Rotation paths and how fast each direction turns (degrees per step):
Each turn is a multiple of 5 degrees from 10 to 175, or 0.
Each row of a path follows its step; steps can be skipped.

step 8: [ 23 -17   0  -3  15   8  17  12  -8   6   8  20  -8 -22  -5  26  -2 -44
  -1  17 -17  13  23  10 -11  -6  24 -21   9   6 -10   1  -6  13  20 -21
  -4  -7  25  -6   2  -2  26  10  10  -7  -7  12 -22  13   2   4   8 -10
  11 -17 -13   7  -8 -24 -11  14  10   2 -10  -7 -29]
step 9: [ 11  -2 -36  20   8 -13  -6  31 -33  15 -13   4 -13 -13  17   4  15 -26
  10  12 -14   2   8  11  -7   1   6 -24   4 -15  22  17 -11   6  24  -1
  -5  -9  12   1 -28 -12  -2  -3   0   7  12 -11  -8  -2  -5 -13  17  -7
  -3   0 -12 -11 -23   5 -36  -6 -19 -11  17  13 -13]
step 13: [ -6  19 -15 -20  27  -3 -10  21  -7 -13 -16   3 -20 -20   3   8   0 -24
  16  -7   6  13  19 -15 -12  -1  28  -3   9   2 -17  -3  12   7   9  -7
  -5  -4 -14   1 -10  12   1   9  15  -4  -5  18 -13  -8 -19   1  -3 -16
 -23  -6 -35  25 -38 -12 -19  21 -16   3   0   8 -21]
step 15: [ 14  -9  -4 -14   0   7  15  13 -21   4  29   7 -20  25 -16   2  15 -27
  28  15   6  -1  29  -7   1   6  -1  10  16   6 -11  15 -10  34  -4   2
  10   3  -7 -15   9 -28   7  -2  12   0 -15 -12 -21  27   3 -32  -3  -2
  -7  -8  -5  15  -7  15 -33   5   9   4  -8  15   3]
step 16: [ 12  -8   7   0  14  -7  10  11 -22   0 -27 -13  17  -3  -4  13  28 -17
  14  21  -2  15  25  21   4   2 -22 -23   9   8  -9  23 -26  15  15   6
   7 -25  23  11   0  15  15  -4  29   9   6  -1 -13   9  10 -17  -7  17
 -21 -11   4  36  -2  -8  -9   6  -4   8   7   9   3]
step 22: [ 27  15   0  -6  15   7 -11  16 -10  29  18  19 -12  16  11  11  27  -4
  -5 -23 -12  34   0   7  -2 -15   3   4  -5 -18 -26  -3  -3  14   8  -3
 -13 -12  11   4   0 -10  26  26   9  -5   4 -13 -13   4  13 -15   1  11
 -26  15 -20  13  -5  -8 -20  13  17 -26 -13  16  -5]
step 23: [ -3  -2 -30   5  22  23  12  16 -25  -5  -2  -7   7 -13   0   3  -1 -13
  25  14   1  -2  20  10   0 -41   2  15 -13 -13 -23  19   9  31  -4 -21
  -5  -8   3  -4 -12 -16  28  -6  17  27  13   5   6   9   9 -24  -7  -1
  -8  19 -23  18 -17  -4  -3  -6   2 -14   1  -4  -6]
step 27: [ 27   7   4  -4  -5  -7  25  11 -13 -17   0  10   2   0  -1  21   9  -9
   7  -8  16  -6   1  12  -3  -9  -8 -12  32  -6 -28   6  -5  41   4   1
 -19  -7  11  24   7  -3  11   7  18 -13  -9  16 -19   4  13 -30   0   9
   7   7 -12  24 -25  -1 -19  14   5   3 -24  27 -16]
step 29: [  6 -15 -15  -5  14 -10 -10  33 -19  14   2  -9 -21  -6  11  -7   1 -44
 -16  11   1  33  20   2 -24   1  -8 -28  -3  -9  -4   5   2   4   5  -7
   7   6 -16 -18  -9   4  22  19  -1  10  -8   0 -16   0  -3  -8  17 -21
 -11 -15 -16   9 -32   4 -13  21 -12   3 -11  13 -12]
[  0   2  -3   4  -6   4  -5   1  -5  -5  -8  -2   2   1   2   0   2  -3
  -1  10   2  -4  -1   1   4 -10  -1  -1   7  -3   2  -3   4  -3   2   8
   0   1   3  -5  -4   2  -4   1   2   4  -1  -2   4  -2   4  -1  -4   4
  -2   2   4   0   3  -5   0  -5  -2  -3   4  -6   2] : 155
[ 1 -3  0  2  5  4  1  4 -5 -1  0 -1 -1 -4 -1 -1 -4 -1  6  0 -1  0  3 -4
 -5 -1 -4  4  5  6 13 -1  5 -8  1 -2 -2  5  1 -2  4 -4  0  2 -1  2  3 -8
 -2 -1  5  5 -3 -2  3 -3 -3 -4  0  7 -4  3 -5  2 -2  0 -4] : 70
[  1  -4   6  -2  -1   2  -3   5   0   0  -1   1   2   2  -2   0  -3  -3
   0   3  -3  -5 -12   2  -1   2   0   6   0   2  -3   8   2  -4   4  -4
   4   0  -1   2   6   1   2  -4  -1  -1  -2   3   4  -2   6   2   2   1
   0   3  -4   6 -11  -2   1  -6  -6  -2  -4  -2   1] : 110
[ 0  4 -2 -7  4 -1  5 -3  1 -5  2 -7 -1  0  4 -1 -6 -8  0 -2  3 -3 -2  0
  2  1  1 -4  7  7  3  7 -3  0  1  9  3 -5 -1  2  3 -5  0 -1  0  3  1 -5
  0 -3  3 -4  3  2  1 -5  4  4  1 -2  4 -3  7  3 -6  1  0] : 35
[ 3 -3 -6 -3  0 -3  4  3  1  2  3 -3  4  6  0 -5 -2  2 -2  4 -7 -1 -1 -8
 -2 -2 -3 -5 -2  0 -2  1 -3  1  0 -1  2 -4  2  0 -4  3  7  6  2  3 -3 -4
 -8  6  6  5  3  0 -2  4  3  0  2  0 -9 -8  0 -2  0  0 -4] : 55
[-2  0 -4  1  1 -3  0 -2  4  2 -5 -1 -1  5  0 -1  3 -4 -5  2  6  4 -1 -1
 -4  2  6  2 -3  5 -3 -5  7 -4  7  0  4  2 -5  0 -1  2  0  0  4 -1 -2 -3
  0 -2  1  2 -4 -4  8  3  3  1  7  3  0 -3 -3 -6 -7 11  5] : 100
